In the data rows, the value 128 means zero.
A hidden rule labels the rows of this table. It goes by one to three of the table's principal directions, not those with the most spread.
[176 103 108 114 127 140 147 163 89 134 150 94 89 128 120 132 115 146 168 95 113 117 107 132 110 140 157 134 98 115 142 118 146 111 184 152] Q332
[216 155 93 116 146 164 125 59 145 116 134 118 131 106 148 129 207 143 152 147 161 117 154 138 106 46 143 104 162 86 120 68 65 107 163 182] Q717
[77 156 132 125 148 122 122 96 161 114 121 168 166 114 149 126 162 106 101 185 141 137 164 99 148 100 124 94 152 142 129 155 95 147 104 127] Q348
[65 120 167 147 120 95 119 189 152 148 125 158 157 122 125 125 86 135 93 130 96 136 143 86 170 183 128 121 77 133 127 175 145 159 87 57] Q62
[122 125 150 127 134 117 162 85 123 147 128 127 125 145 136 136 103 96 113 138 134 124 94 154 126 132 92 111 175 146 128 118 138 124 116 139] Q332
[152 111 77 103 108 168 117 127 101 124 120 94 119 121 112 150 150 128 180 105 142 138 91 144 114 140 158 158 118 119 145 140 147 93 177 149] Q717
[126 126 147 121 111 106 134 140 96 127 135 116 128 149 95 115 87 116 112 86 117 158 94 146 117 181 87 153 148 163 133 134 180 121 92 129] Q348
[123 111 134 147 119 115 124 171 108 122 127 108 89 143 126 115 88 160 133 87 130 105 125 142 114 154 121 178 101 121 111 122 151 134 125 105] Q555
[90 130 97 104 130 152 82 113 141 97 97 142 176 105 114 150 166 109 134 158 152 161 124 125 121 145 154 129 132 161 134 183 118 120 152 135] Q380
[43 173 202 176 163 72 143 81 205 139 120 206 167 133 178 99 127 110 35 208 133 106 206 91 176 77 68 76 170 131 96 121 70 187 24 79] Q717
[71 165 147 97 141 97 109 120 114 96 149 160 179 139 94 99 144 60 93 141 91 207 139 87 143 154 96 104 172 193 170 190 169 142 52 150] Q555
[90 107 164 164 113 100 153 188 121 158 134 131 88 157 135 119 64 138 113 109 92 90 125 121 158 145 121 145 87 118 126 117 156 153 99 80] Q62
[188 173 84 119 157 169 104 40 154 79 128 118 111 114 170 117 225 138 153 158 178 106 174 146 90 7 146 121 183 86 113 73 58 123 146 189] Q266
[111 135 144 139 143 118 138 58 144 140 108 140 150 133 140 130 132 105 105 152 163 128 123 147 129 127 77 130 187 135 109 124 109 120 100 125] Q332
[101 122 172 176 146 116 143 103 189 168 103 169 139 126 172 142 118 129 89 186 130 70 155 124 168 87 125 87 123 100 98 94 65 158 117 80] Q62
[189 147 61 103 116 190 51 61 132 71 90 95 148 109 109 140 210 138 169 107 190 154 115 180 73 97 146 184 166 119 114 109 106 89 155 170] Q62
[95 188 193 129 188 76 140 85 172 109 163 203 177 127 149 86 158 78 47 208 91 152 207 70 156 67 95 22 185 166 139 127 80 181 51 154] Q717
[147 126 107 101 126 135 160 119 94 136 156 104 113 136 117 128 133 109 160 116 119 155 108 126 116 130 121 120 146 131 154 142 160 101 141 166] Q266
[160 122 114 126 134 144 147 104 114 125 139 101 83 145 139 129 132 127 158 123 136 112 119 160 96 87 128 132 150 115 125 99 129 113 152 163] Q266
[125 140 121 123 132 133 105 145 132 105 128 141 136 118 128 123 149 131 122 136 118 127 146 109 135 115 156 121 112 132 137 130 115 144 133 133] Q717
[149 156 88 87 169 160 132 69 122 88 153 137 126 123 139 128 212 79 156 191 123 148 156 116 103 32 164 63 180 147 163 127 90 119 172 226] Q717
[132 134 136 138 136 124 155 120 127 143 144 136 107 140 148 121 135 116 126 143 109 102 139 114 152 88 131 108 134 109 141 100 115 138 121 136] Q62
[108 176 190 164 184 94 135 56 230 125 118 210 183 104 181 111 162 135 39 237 153 103 228 108 140 37 95 29 173 132 74 86 12 179 85 119] Q332
[171 101 170 150 149 116 198 81 134 186 147 119 93 162 136 137 88 106 129 150 113 110 115 173 104 87 84 77 170 122 110 72 118 109 138 154] Q555
[114 119 134 129 104 120 104 160 122 130 117 122 147 128 99 128 102 137 123 92 123 155 110 130 130 187 117 162 107 139 125 154 163 122 104 94] Q62
[110 138 156 132 147 110 141 89 145 134 132 149 147 139 127 122 127 97 103 161 123 148 142 131 125 111 92 95 170 150 123 131 120 131 96 138] Q62
[165 138 106 129 126 153 80 99 156 106 101 122 156 104 124 134 169 157 134 123 167 136 142 146 104 118 135 152 131 110 101 115 94 115 139 125] Q717
[90 158 157 113 162 97 120 92 166 120 136 182 213 110 106 113 158 93 81 189 123 205 183 88 128 135 85 62 170 179 127 181 106 131 81 141] Q898
[162 148 142 131 137 117 126 125 128 117 148 128 119 134 128 104 136 132 117 115 112 129 148 123 123 103 119 118 139 120 129 98 123 138 102 142] Q62
[135 116 124 121 140 124 145 119 119 129 133 122 127 128 116 129 121 133 135 136 143 146 134 142 95 135 109 120 143 148 115 136 128 108 151 153] Q555
[146 151 103 105 135 145 81 129 124 78 135 123 136 119 115 114 174 124 142 120 123 155 147 119 107 107 156 134 131 135 142 139 128 131 128 157] Q62
[149 101 92 110 83 151 119 198 65 117 134 75 73 144 103 137 93 144 176 49 108 117 63 151 119 173 169 192 80 125 156 128 196 115 162 130] Q380
[155 120 87 128 130 160 156 123 139 148 131 120 107 105 162 148 165 161 168 158 151 90 149 116 133 76 169 108 101 77 124 107 82 113 195 142] Q348
[161 150 101 125 151 150 135 49 132 114 130 122 116 132 148 121 189 113 146 157 160 121 151 144 107 50 114 122 188 109 124 91 89 109 136 182] Q717
[123 116 128 118 119 118 152 142 87 139 147 110 108 152 105 122 102 106 142 102 107 150 101 132 124 156 107 142 139 146 150 142 177 112 118 144] Q717
[26 128 213 178 130 65 134 173 172 167 105 192 168 125 161 123 59 124 37 150 101 82 136 75 225 192 108 114 87 129 118 154 119 199 51 12] Q332
[115 134 114 118 136 128 133 142 112 114 141 130 117 127 133 120 142 124 136 134 120 126 140 106 134 118 144 124 122 132 145 140 130 134 138 145] Q332
[189 107 13 41 87 185 155 168 0 113 178 41 73 138 69 138 164 102 250 45 105 185 45 120 105 167 178 183 117 134 222 166 232 50 214 231] Q380
[46 167 193 116 166 59 136 128 138 115 161 192 190 138 110 86 119 63 53 172 77 198 174 61 160 155 73 62 170 201 157 194 149 166 29 129] Q717
[153 105 140 156 107 133 140 132 137 160 112 106 98 137 143 143 89 157 134 100 141 84 100 166 127 134 123 156 110 92 100 88 128 124 136 92] Q717
[136 134 152 127 158 113 147 78 161 151 137 153 174 121 118 127 145 107 110 176 130 173 163 120 115 113 85 70 168 142 115 138 100 110 113 145] Q555
[113 149 124 132 142 130 93 112 169 104 112 153 165 102 138 124 166 146 111 160 154 137 175 112 123 109 133 119 128 125 107 143 86 139 120 116] Q380
[77 109 197 172 130 70 177 173 147 179 136 160 125 145 135 117 48 141 77 142 101 109 150 110 158 162 82 105 103 137 104 129 135 155 85 70] Q348
[98 92 153 141 116 103 162 191 122 180 142 134 131 134 107 135 73 134 129 122 89 143 125 101 152 185 120 116 77 130 134 163 162 122 127 87] Q555
[119 99 170 133 135 105 146 131 141 163 124 144 161 134 93 143 81 109 106 146 109 166 116 145 112 174 95 88 135 173 114 148 139 115 128 120] Q62
[92 128 168 136 149 94 175 101 152 158 135 160 154 131 134 127 102 111 90 177 131 145 148 122 129 132 77 74 161 158 111 143 116 131 106 127] Q555
[85 145 130 131 136 131 92 146 170 109 114 171 167 105 137 132 159 125 105 175 115 130 169 91 156 106 168 94 99 135 132 152 92 159 123 107] Q555
[177 132 147 137 145 128 129 83 155 127 125 121 126 125 142 128 126 144 118 133 152 116 134 166 90 99 108 109 158 119 92 88 96 126 134 138] Q348
[169 75 92 139 78 172 139 150 78 154 113 44 32 164 135 160 76 147 203 41 138 69 31 203 108 148 154 222 98 75 128 91 188 97 175 108] Q898
[183 155 64 84 121 159 121 121 73 90 159 93 105 122 119 111 192 125 178 91 129 146 121 110 119 102 157 154 141 111 173 119 148 104 150 194] Q348
[131 171 150 140 155 125 88 37 189 97 100 161 178 118 141 116 175 115 81 173 169 142 169 150 108 76 89 108 199 141 90 103 68 141 79 136] Q898
[173 95 123 103 112 135 163 122 80 146 140 74 96 146 104 146 76 123 162 75 135 145 50 185 81 182 105 146 149 146 129 129 187 89 163 155] Q555
[158 88 136 152 99 131 152 143 112 174 119 90 91 149 119 143 73 150 151 78 131 105 82 171 119 162 108 172 110 99 110 99 159 103 137 97] Q62
[139 122 149 137 128 113 115 171 127 126 137 127 123 128 121 118 103 144 118 102 101 124 133 118 132 152 139 131 95 124 127 127 139 145 119 105] Q717
[120 118 154 152 117 103 149 198 95 132 153 119 62 163 132 104 75 138 121 91 78 85 127 122 144 124 137 148 91 122 141 95 162 159 108 114] Q717
[86 116 159 159 117 105 149 147 142 167 124 137 123 140 144 128 85 131 110 124 117 106 124 115 165 154 106 139 107 106 120 137 142 142 90 68] Q898
[119 131 159 136 142 115 143 91 157 143 119 151 152 128 137 136 117 111 96 164 134 127 129 141 130 118 104 87 158 146 112 117 104 136 117 126] Q348
[100 189 117 76 150 118 73 109 117 52 143 157 191 109 107 96 191 80 97 138 117 199 148 78 136 140 131 111 171 184 172 186 141 151 77 169] Q332
[148 112 60 77 130 174 126 79 89 106 126 96 134 131 82 152 176 89 192 142 153 196 100 165 64 119 131 130 178 173 150 162 149 60 193 218] Q717
[122 134 147 137 134 111 119 129 142 128 127 138 146 124 125 116 122 135 108 126 129 139 145 119 129 143 108 130 130 130 116 135 125 134 102 110] Q717
[104 140 131 130 133 121 132 150 132 130 127 162 146 111 143 128 145 124 103 156 111 101 144 81 184 122 159 102 102 127 150 125 100 157 134 119] Q332
[240 105 94 112 101 161 104 137 92 118 126 60 100 123 92 135 121 176 179 41 151 139 81 188 64 160 137 187 115 107 111 89 154 82 178 151] Q380
[153 132 130 141 128 139 144 116 136 139 132 127 98 136 156 132 135 130 131 137 121 82 127 136 142 75 148 113 127 97 129 77 104 140 138 133] Q898
[132 109 94 99 105 145 111 168 72 109 137 91 107 143 84 131 119 113 171 79 107 165 86 139 105 170 147 171 113 152 160 161 193 102 148 152] Q62
[50 148 163 147 155 97 155 118 174 152 129 197 173 117 157 124 141 102 75 213 113 121 184 66 189 100 117 59 130 138 133 151 83 163 93 103] Q717
[105 142 155 117 137 103 127 146 128 128 140 155 164 117 125 119 121 107 94 134 99 143 127 85 167 164 130 98 120 148 152 157 136 154 101 113] Q348
[130 128 149 153 133 116 145 157 132 147 138 146 107 133 150 120 122 133 112 137 96 79 146 100 173 100 150 111 97 102 138 89 106 157 125 111] Q898
[196 70 98 125 95 170 157 98 92 176 113 56 83 152 105 172 92 128 197 77 151 122 37 216 81 154 116 173 141 106 117 97 168 59 190 145] Q555
[153 124 110 115 120 145 99 142 114 101 125 106 116 128 112 130 132 138 148 101 129 137 114 149 98 132 150 150 119 134 129 126 142 121 148 143] Q717
Here are more rows. What is the label of each one?
[125 125 99 98 133 147 120 127 109 110 138 120 132 128 107 134 154 102 158 139 118 166 123 124 108 123 148 115 136 152 153 161 144 109 155 169] Q62
[122 114 135 120 126 118 137 130 107 141 137 117 133 142 99 126 106 107 136 111 115 165 109 134 117 167 100 137 140 148 137 155 167 107 114 132] Q62
[135 150 61 64 113 155 100 124 65 75 138 108 150 117 84 123 184 97 161 102 136 192 98 112 116 158 146 158 154 172 181 172 170 98 146 196] Q555
[79 161 173 162 138 89 90 143 174 108 117 177 165 124 134 95 128 141 63 145 121 129 192 95 155 125 103 129 121 135 104 131 102 175 46 77] Q62
[116 100 123 116 121 132 174 125 99 154 143 102 93 153 122 144 92 102 159 124 119 137 88 153 109 139 114 122 143 141 141 147 171 103 148 147] Q266
[181 144 87 108 138 161 96 58 122 89 115 100 130 123 121 126 183 128 156 118 177 148 125 169 73 95 118 158 184 126 115 108 110 94 146 180] Q348
[80 138 178 142 140 88 140 149 148 139 142 166 148 137 129 111 101 109 83 153 91 141 156 96 156 136 106 89 125 151 132 147 133 160 75 102] Q62
[117 164 65 75 133 157 81 133 88 55 140 124 136 112 119 114 205 100 156 123 124 157 132 87 134 113 182 145 134 148 184 170 142 133 143 183] Q332
[203 140 126 149 152 148 120 82 165 120 122 121 108 115 166 126 165 167 133 143 159 79 163 154 101 48 142 113 139 78 90 53 55 131 158 145] Q380
[95 99 136 116 109 114 173 168 87 164 150 110 105 152 112 138 71 102 146 104 92 145 80 122 143 183 118 129 113 145 159 168 197 116 126 118] Q717
[101 128 131 150 108 112 111 196 127 130 127 137 125 124 122 110 114 164 118 101 112 117 156 91 161 156 137 168 70 108 127 137 140 146 100 79] Q898
[132 125 94 122 125 140 120 171 108 112 134 120 110 112 134 123 148 159 151 116 131 108 144 99 137 128 168 151 85 108 139 134 122 131 164 131] Q555
[62 174 169 165 142 95 114 111 192 112 111 186 153 120 178 103 138 142 56 175 147 92 194 97 169 86 105 113 138 118 97 116 76 187 51 77] Q332
[87 114 181 149 135 82 179 167 128 168 153 147 114 148 135 117 65 119 99 137 87 121 136 104 155 152 100 94 111 138 131 142 152 150 95 97] Q266
[75 119 70 91 131 158 129 102 109 114 119 117 139 118 128 152 163 98 174 156 160 161 111 120 115 140 141 139 146 146 150 206 146 95 168 154] Q555
[75 170 149 106 145 100 88 100 137 86 130 172 200 129 91 100 158 72 80 155 114 209 157 98 133 146 88 108 182 197 147 180 141 141 49 146] Q555
[211 80 68 115 94 183 109 142 98 138 105 61 104 113 100 165 129 177 203 66 165 125 72 183 79 166 162 191 90 95 113 112 143 67 221 137] Q380
[117 151 109 107 135 132 136 132 116 110 147 140 127 120 141 120 162 115 131 148 117 128 143 93 149 100 154 104 129 131 158 136 122 140 134 155] Q348
[124 153 132 105 153 124 139 57 122 113 143 139 147 145 116 117 159 67 119 161 126 175 131 137 108 94 89 92 210 168 146 135 131 115 98 187] Q62
[121 108 135 134 79 120 75 202 104 129 109 98 138 129 91 126 76 152 131 29 112 145 74 128 148 245 130 219 68 117 133 165 202 129 88 49] Q555
[99 138 142 140 126 113 120 170 133 118 133 144 118 127 146 115 117 141 109 125 109 102 146 99 158 128 148 131 94 119 133 131 128 164 108 98] Q348
[112 101 199 174 112 66 200 190 119 198 148 137 100 154 129 113 23 157 85 99 95 94 123 119 163 183 74 126 93 120 108 101 158 147 86 68] Q332
[190 102 92 132 80 160 95 155 111 142 106 70 116 118 105 143 117 182 176 40 153 126 83 160 113 184 138 217 83 74 112 115 160 89 147 89] Q555
[111 168 157 124 119 93 81 156 138 105 134 154 188 113 104 92 132 131 77 94 108 174 150 79 162 185 103 145 119 141 138 158 150 156 38 86] Q62
[111 147 139 123 137 111 118 147 124 104 143 142 131 130 125 106 131 123 110 129 110 141 152 105 131 125 127 120 128 145 138 140 135 149 102 134] Q380
[148 180 102 119 172 156 112 49 182 84 124 164 148 95 181 125 230 127 118 215 165 103 199 112 121 1 163 62 170 111 117 91 24 149 154 182] Q332
[61 181 138 91 153 94 86 158 118 68 155 176 188 110 114 87 166 87 83 144 89 187 168 39 168 160 138 102 132 180 179 208 146 173 65 135] Q332
[152 122 36 59 136 195 86 73 97 70 107 90 149 99 104 164 201 105 197 138 185 180 88 162 60 133 169 144 167 164 146 183 129 72 225 210] Q555
[99 137 129 118 136 120 136 160 132 122 145 155 138 118 132 125 139 120 118 160 101 134 155 86 151 115 157 86 104 142 150 150 120 148 135 135] Q266
[212 113 42 96 102 193 100 133 59 89 129 52 61 136 109 138 168 145 217 58 145 113 75 174 80 108 184 205 120 101 153 93 157 84 206 192] Q266
[57 133 174 152 129 89 145 154 154 152 130 166 147 134 142 119 93 119 83 152 105 124 152 91 174 148 105 107 111 134 126 156 134 162 72 73] Q717
[126 142 71 53 111 151 106 122 77 87 136 112 175 109 74 138 168 91 157 111 136 218 84 118 107 185 138 134 154 190 177 199 180 90 151 190] Q555
[108 136 143 131 135 105 161 135 107 136 156 130 102 149 138 107 112 111 121 124 106 122 134 108 145 121 107 124 140 128 146 129 151 139 96 133] Q380
[94 159 135 143 122 115 94 166 144 99 125 149 127 120 154 103 138 150 99 118 119 99 161 88 167 118 151 150 94 107 130 128 119 176 83 86] Q380
